In the data rows, the value 128 means zero.
Here are some points, one per row:
[ 84 130 113  91 101 147  87 136 128 105 147 177 113 116 102 134 136 124
 124 127 132 121 148 179 143 185 151 142 106 165 103 144  87 155 171 127
  82 106 176 134 137  95 131  88 123 131 184  85 162 117  81  70 108 191
 191 177 104 176 109 138  91 163]
[ 72 123 130 100 145 147 132 115 126 158 120 158 117 194 128  54 130 146
  82 114 161 150 130 136 183  99 131 169 151 146 172  79 145 137  73  87
 120 116 154  98 183  92 147 122  95 130 112 109  78 124 174 143  99 190
 118 130 104  67 143 168 179  76]
[104 172 181 129  89 123 151 143 186 119  89 167 125 129 103 124 125  77
  87  94 148  76  96 126 123  93 141 114 120 171 142 103  65 144  63 150
 132 131  89 193  96 100 159  96 114  83  93 164 110 100 167 130 161  80
 142 108  85 116 110 180 104 115]
[ 80 141 124 180 163 173  56  86  90 125  79  87 127 153 101  79  60  69
  78 143 119 111 162 141  97 156 126 167 162 156 133  85 100  67 135 153
 139 122 119 111 160 141 103 171 177 110 156 165 118  99 160 123  91 112
 178 116 140 119 121 100  95  81]
[140 130 117  98  99 141 137  98 112  81  65  84 160  64 164 114 155 150
 166 118 135 148 147 104 135  89 117 117  75 158 157 126 161 139 178 191
 134 136 147 114 123 142 115  97  37 167 156 168 150 120 172 104  80 129
  86 128 146 159 106 127  96 100]
[ 75 107 143 168 175  97 201 173  98 165 157 139 190 177 176 190 115  94
 139 151 185 155 103 127 148 181 160 155 119 141 138 169 150 166 121 185
 137 102 164 117 137 153 136 102 148  81 141 147 175 147 105 145  82 139
 118  82 139 133 136 123  87 126]
[150 139 174 120  59 118 127 119 160 182 153 121 145 127 111 117  91  85
 168 111 144 108 139 141 153 141 110 152  57  81 127  93 149 173 125 154
  74 135 146 161  87 116  93 120 173 131 139  77 155  96 175 167  88 130
 118 149 142 111 183  51 138 110]
[ 83 121  88  94 162  77 184  80 127 113  99 109 120 139 166  71 117 102
 157 143 182 156 128  96 111  64 162 153  83 155 132 112  78 159 144  95
 101 153 111 156  83 163  97 164 178 149 171 116  94 172  86 137 153 127
 145 183 133  92 113 170 107 139]
[130 110 180 123  93 106 110 182 113 103 124 160 136  98  99  82 135 173
 103 187 160 166 101  70 149 138  64 108 118  96 143 155  81 107 138 127
 146 161 189 137 157 151 141 106 158  87 128 142 123 124 155 149 147 135
 139 156 146 185 110 139 157 149]
[124  94 128 101 150 108 124 112 198  85 111 111 147 177 109 136 174 145
 100 146  64 116  94 140 209 144 183 143 139 135 148 153 131  88 174 134
 116 152  97 138 146 179  79  88 122 142 114 170 155 193 155 116 155 115
 129 143 144 111 146  83 110 157]
[119 133 144 163 136 190  89 101 108 147  67 149  84 118 121 208 137 149
 164 115 158 108  90  84 120 142 111 103 125 155 154 157 104 100  96 165
  86 156 116 183 154 146 158 160 119 191 108 148 150 143  95 129 105 164
 102 124  97  72 145 110 178 127]
[188 155 161 169 155 113 125  81  73  99 169 154 120 163 114 111  87  90
 153 144  99 149  79  77 145  79 113 133 117 110  85 170 153 108  90 126
 111  62 156 144 181 107 118 159 123 147 122 119 147  97 135  59 161 140
 133  82 105 165 133  99 110 160]
[158 157 131  73  96 152  86 101 143  95 139 139 110 162 178 160  94 142
 142  91 175  86 192 156 125  63 111 131 195 116 111 130 128 151 122 112
 118 184 172 127 167 189 100 133 156 111 129 121 162 184 171 127 167 131
 132  97 108 121  96 146  89  84]
[158 133  86 114  89 139 206  62 140 157 147 130 159 119  76 165 163 154
 107 115 107 122 141 128 106 137 151  77 111 102 124 124 150 112 104 133
 163  77 133 115 187 137 153 131 141 119 148 164  97 119  99 173 121 183
 149 153 112  89  48  98  81 117]
[126 143  84 152 169 110 127 168 156 124 183 100 126 121 111 138 179  90
 116 146  93 133 115 126 106 115 110 119  98  83 130 101  70 108 174 111
 129 155 119 107 177 110 194 140  66 178 117 112 125 196 142 184 138 113
 139 137  77 123 153  76  76 118]
[119 138 133 128 124 104 128 104 167 101 108 116 109 151  82 142 137  86
 124  83 155 176 170 166 122 105 112  98 171 134 145  92 142 151 185 169
 161 156  95 155 103 118 191 144 153  89  79 169 111  84 106 111 131 167
  98 108  93 184 194 146 145  77]
[134 104 113 168  87 159 143 131 149 114 125  94 136 128  91 109 111 136
  88 126  88 102 178  91  87 141 150 165 129 165 122 205 105 160 118 151
  75  79 177  93  97 139 130 155 104 148 105  93 126 101 126 181 165 107
  90 121 113 165 129 152 149 160]
[153 137 144 124 168 113 162 111 114 152  90 178 107 121 163 152 108 141
  69 162 104  88 188 139 141 122 111 158 104 189 150 104 146 127 127 176
 168 119 134 108 137 112 178 158 165 128  95  76 138 163 124 114 162  74
 166 164 176 110 147 172 167 104]
[107  78 154 132 117 153  98 180 131 155 159 161 111 138 128  99 142  91
 148 160  99  94 110  95  78 150 112  82 179 168 152  93 152 142  97 104
  88 129 110  70  98 113 138 151 187 146  90 133 145 178 164  91  86 167
  84 120 147 192  97 146  91 157]
[106  74 168 116 112 106 133 152 161 142 135 109 128 121 102 169 100 163
 143 163  98 113 144  90  62 127 130 133 113 172  76 143 158 120 118  65
 133 112 164 122 133 116 133  78 161 148 143 139 119  80 100 104 122 147
 103 119 155  87 218 149  90  87]
[137 150 136 158  92 113 152 137 127  93 125 155 140 149 150 163  89 160
 178 145 109 164 187 168 159 127 138 141  97 164 179 122 140 108 134  85
  92 168  91 153 108  87 144 170 107  64 167 166 108 173 141  95 170 139
  87 151  88 119  45  97 121  89]
[155 156 102 176  94 114 205  95 149 166 107 109 130  99 141 166  94 106
 120 154  74 144  80 114 138 122  85 152 204 106 160 125 105  92 142 108
 159 162 170 102 118  49  74  90 164 159 124  97 178 133 106 136 151 166
 115 123 146 150 120 165 149 130]
[123 107  82 137  93 144 110 156 136 139 124 197 157 116 211 119 101 121
 161 111  92  86 132 118 175 143 157  62 131 101 112 105 159  74 152 118
 118 162 129 174 137 157  92 167  83 123 119 139 134 101  58 146  60  86
 156 137  69  95 144 182 145 142]
[175 114  96 117 206 179 112 116 136 130 139 103 136  55  99 132 144 174
 152  87 134 122 110 115 150 120 147 131 114 100 112 121  70 113  99 156
  66 152 140  84 111 106 123 157 141  44  86 148 164 128  66  89  90 127
 111 157 136  76 130 150 157 137]
[121 138 102  91 138 128 102 120 153  85 158 123 142 114 149 111 124 103
  95 140 157 156  86 176 150 137 120 123 122 187  61 139 182 139 125 135
 128 166 179 171 151  71 151 161 169 143 160 139 138 136 134 183  93  78
  71 149 145 144 137 115 145 176]
[101 171 117 144 134 161 107 156 111 131 138  76  79 133  96 119 125 158
  87 109 153  63  96 126 152 105  90 118 116 129 196 135 191 106 189 142
 179 109 145 153  73 150 130 176 142  77 131  83  80 147 101 103 166 153
 117  80 139  83 139 128  85 129]
[171 163  71 141 117 104 139  64  91 155 103 127 157 152 129  99 146 173
 119 156 150  77 101 131 117 155 198 106 151 101  65 105 130 112 121  98
 105 168  99 102  82 161 208  97  76 117 170  90 144 121 148 109 143 107
 139 113 116 167 144  89 165  95]
[169 120 100 165 185  94 147 169 132 146 120  99  69  75  92 118 193 111
 109 132 112 148 127 188 116 140 106 150 131  98 124 173 202  72  77 106
 111 104  95 157 104 183 124 117 125 160 135 114 130 119 171 158  93 145
 179 151 100 142 147 175 121 128]
[154  65 163 108 170 182 193 136  99 146 124  79 142  94 137 163 168 143
 155 145 162  60 135 152 141 110  98 128 102 145 139 128  93  87 200  54
 109 114 106 143 190 113 122 174 142 146 102 130 121  55 130 117 136 112
 162  82 154 158  82 136 175 120]
[102 119 139 186  74 170  74 147 120 157 148 118 119 138 129 124 185  90
 174 189 183 155 134 138 120  92 158 140 164 104 108 110 147 133 155 137
 165  85 169 145  90  91 143 137 104 130 119 146 138 163 154 136 167 129
 181 142 180  94 145 147 165 170]
[157 113 125  85 145 164 134 119 151 158 108 146 169 103 120 100  99 104
 118  75  83 153 104 135 103  82 129 104 127  86 196 169 141 131  93  35
 174 107  96 106 104 149 193 134 100 111 193 143 152 158 111 137 131  85
 173 127 157 153 172  82 151 156]
[188 134 171  97  98 105 163 167 125  89 149 142 110 173 141 121 102 173
 153 120 159 161 120 172 110 118 168 191 169 124 166  75 127 140 133 137
 121 127 124  86  88 129  93 145 104 169 133 132 155  74  71 143  73  87
  94 192  92 125 126  92  84 149]
[108 104 121 119 129 154 149 150 131 149 102  57  64 136 181  88 161 135
 138 116 105 140 159 119 160 167 123  79 191 127 117 150  71 154  59 147
 194 122 140 156 144 142 103 159 127  88 117  65  92 103 151  55 117 112
 122 151 107 124 126  91 115 105]
[193  90  94 168  89 163 115 208 103 107 147 174 102 130 165 109 156  84
  90 103 119 127 132  81 133 139 103 192 135 161  72 156 108 157 187 105
 129  82  80 136 109 114 103  76 144 109 123 124 115 142 102 152 131 171
  96 119 174 126 105 104 154  87]
[ 68 171 121 113 158  96 145 156  72 107 164 100 163 184 129 139 135 157
 109  80  78 148 160  85 140 102 104 134 154 109  79 103 161 137 127 144
  86 137 132 180  70 104 131  93 117 161 142 170 173  70 152 110 129  88
 145 158 156  97  77 135 133 163]
[112 143 186  93 152 120 108  74  92  96 150 128 142 120 158 125  94 168
 137 164  98 165 121 145 139 153  90 111 131 127  81 180 145 169 163 114
 109 104 109 102  69  96 112 109  94  99  84  90 102 135 107 202  93 149
 186 112 120 127 132 134  84 110]
[142 174 151 144 155 112  72 137 179  95 131  66 126 163 178 135 143 146
 154  87 127  84 101 120 135 146 163 120  53  93 117 115 153 173  83 126
 183 144 108  85 159 143 148 102 143 180 167 157 104 131  86 139 135 143
 139 174 123 175 116 157 158 106]
[109 132 152 118 137  78  76  73  80 157 164 162 159  93 175 156 173 156
 122 113 135 157 122  92 111 189 151 135 153 108 166 115  99 141 134 102
 139  63  97 131 141 100  90 120 174  98 159 124 158 104 186 160 141 122
  85 101  89 137 184 155 124 167]
[142  54 109 125 121 108  98  85 124 172 146 135  85 136  99 158 140 124
 116 149 116 171  82  82  59 123  86 158 124 123 156 142 178 158 128 165
 109 178 141 118 138 117 129  77 107  94 122 102 117 108 130  97 149  72
 148  78  89 127  84 122 156 158]
[142 190  96  94 114 110 122 183 145 133  79 138 119 128  91 129 152 148
 163  91 175 148 163  99 152 142 137  80 132 136 105 110 168 122 125 123
 109 133  88  57 188 119  64 111 141 133 118 140 109 168  97 165 140  46
 156 107 134 156 152  91  92 131]
[114 151 128 158 149  97 144  96 167 123 126 146  88 114 116 113  63 106
 180  96 168 121 138 171 149 201  75 170 155  99 110 143 109 143 152  91
 145 104 130 109 116 184 150 124 104 143 101 183  62 130 161 105 159  85
  59 140 144 101 121 150 134 125]
[ 84  87 109 101  96 139 139 146  94 112 115 174 134 121 141 170 147 154
 150 124  73 141  94 202 148  65 138  97 102  97  78 109 126 102 104 224
 143 130  82  49  99 161 136 134 127 160 169 154  91 108 141 148 185 149
 136 103 112 142 153 117 126 140]
[ 92 113 123 132 158  85  97 123 130 113 110 177 167 118  85 181 108 110
  69 131 170 105 112 120  75 113 145 107 105 101 111 158 111 140 131  98
 178 148 120 135 130 116  65 145  92 133  73  64 123 102 124 108 104 174
  93 168 181 148  94  82 150 153]
[107 161 105 120 150 150 100 154 194 139 186 115 167  85 121  82 106 155
 136 135 127 186 133 138  91 111 165 125 113 121 160 128 108  92 112 173
 138  94  91 164 150 164 126  86 133 181 102  86 134 147 117 113 137 145
 161  59 159 124  73 113 191 131]
[185 122 167 125 116 115 148 158  41 142 133  71 120 115  98  89 118  94
 118 169  95  98 177 162  90 189 134  86 114 115 146 106  79 152  87 121
 159 156 129 178 148 135 113 136  98 122 110 158  97 166 123  99 144 150
  90  92 185  96 177 179 138 157]
These points spread out most along one direction. Take the direction at right angles to it along which they spread out most. Go by this last direction. How many in every 100 of the points above lie lower along it than each point below? Answers are rounded to whole numbers. More than half of the points above lie lower than the first one.
[109 132 152 118 137  78  76  73  80 157 164 162 159  93 175 156 173 156
 122 113 135 157 122  92 111 189 151 135 153 108 166 115  99 141 134 102
 139  63  97 131 141 100  90 120 174  98 159 124 158 104 186 160 141 122
  85 101  89 137 184 155 124 167] -> 91
[150 139 174 120  59 118 127 119 160 182 153 121 145 127 111 117  91  85
 168 111 144 108 139 141 153 141 110 152  57  81 127  93 149 173 125 154
  74 135 146 161  87 116  93 120 173 131 139  77 155  96 175 167  88 130
 118 149 142 111 183  51 138 110] -> 73
[142  54 109 125 121 108  98  85 124 172 146 135  85 136  99 158 140 124
 116 149 116 171  82  82  59 123  86 158 124 123 156 142 178 158 128 165
 109 178 141 118 138 117 129  77 107  94 122 102 117 108 130  97 149  72
 148  78  89 127  84 122 156 158] -> 87
[112 143 186  93 152 120 108  74  92  96 150 128 142 120 158 125  94 168
 137 164  98 165 121 145 139 153  90 111 131 127  81 180 145 169 163 114
 109 104 109 102  69  96 112 109  94  99  84  90 102 135 107 202  93 149
 186 112 120 127 132 134  84 110] -> 93
[114 151 128 158 149  97 144  96 167 123 126 146  88 114 116 113  63 106
 180  96 168 121 138 171 149 201  75 170 155  99 110 143 109 143 152  91
 145 104 130 109 116 184 150 124 104 143 101 183  62 130 161 105 159  85
  59 140 144 101 121 150 134 125] -> 16
[134 104 113 168  87 159 143 131 149 114 125  94 136 128  91 109 111 136
  88 126  88 102 178  91  87 141 150 165 129 165 122 205 105 160 118 151
  75  79 177  93  97 139 130 155 104 148 105  93 126 101 126 181 165 107
  90 121 113 165 129 152 149 160] -> 69
[119 138 133 128 124 104 128 104 167 101 108 116 109 151  82 142 137  86
 124  83 155 176 170 166 122 105 112  98 171 134 145  92 142 151 185 169
 161 156  95 155 103 118 191 144 153  89  79 169 111  84 106 111 131 167
  98 108  93 184 194 146 145  77] -> 7
[121 138 102  91 138 128 102 120 153  85 158 123 142 114 149 111 124 103
  95 140 157 156  86 176 150 137 120 123 122 187  61 139 182 139 125 135
 128 166 179 171 151  71 151 161 169 143 160 139 138 136 134 183  93  78
  71 149 145 144 137 115 145 176] -> 71
[ 72 123 130 100 145 147 132 115 126 158 120 158 117 194 128  54 130 146
  82 114 161 150 130 136 183  99 131 169 151 146 172  79 145 137  73  87
 120 116 154  98 183  92 147 122  95 130 112 109  78 124 174 143  99 190
 118 130 104  67 143 168 179  76] -> 11
[104 172 181 129  89 123 151 143 186 119  89 167 125 129 103 124 125  77
  87  94 148  76  96 126 123  93 141 114 120 171 142 103  65 144  63 150
 132 131  89 193  96 100 159  96 114  83  93 164 110 100 167 130 161  80
 142 108  85 116 110 180 104 115] -> 0
[ 84  87 109 101  96 139 139 146  94 112 115 174 134 121 141 170 147 154
 150 124  73 141  94 202 148  65 138  97 102  97  78 109 126 102 104 224
 143 130  82  49  99 161 136 134 127 160 169 154  91 108 141 148 185 149
 136 103 112 142 153 117 126 140] -> 60
[188 134 171  97  98 105 163 167 125  89 149 142 110 173 141 121 102 173
 153 120 159 161 120 172 110 118 168 191 169 124 166  75 127 140 133 137
 121 127 124  86  88 129  93 145 104 169 133 132 155  74  71 143  73  87
  94 192  92 125 126  92  84 149] -> 64
[154  65 163 108 170 182 193 136  99 146 124  79 142  94 137 163 168 143
 155 145 162  60 135 152 141 110  98 128 102 145 139 128  93  87 200  54
 109 114 106 143 190 113 122 174 142 146 102 130 121  55 130 117 136 112
 162  82 154 158  82 136 175 120] -> 29
[158 157 131  73  96 152  86 101 143  95 139 139 110 162 178 160  94 142
 142  91 175  86 192 156 125  63 111 131 195 116 111 130 128 151 122 112
 118 184 172 127 167 189 100 133 156 111 129 121 162 184 171 127 167 131
 132  97 108 121  96 146  89  84] -> 13
[ 75 107 143 168 175  97 201 173  98 165 157 139 190 177 176 190 115  94
 139 151 185 155 103 127 148 181 160 155 119 141 138 169 150 166 121 185
 137 102 164 117 137 153 136 102 148  81 141 147 175 147 105 145  82 139
 118  82 139 133 136 123  87 126] -> 98
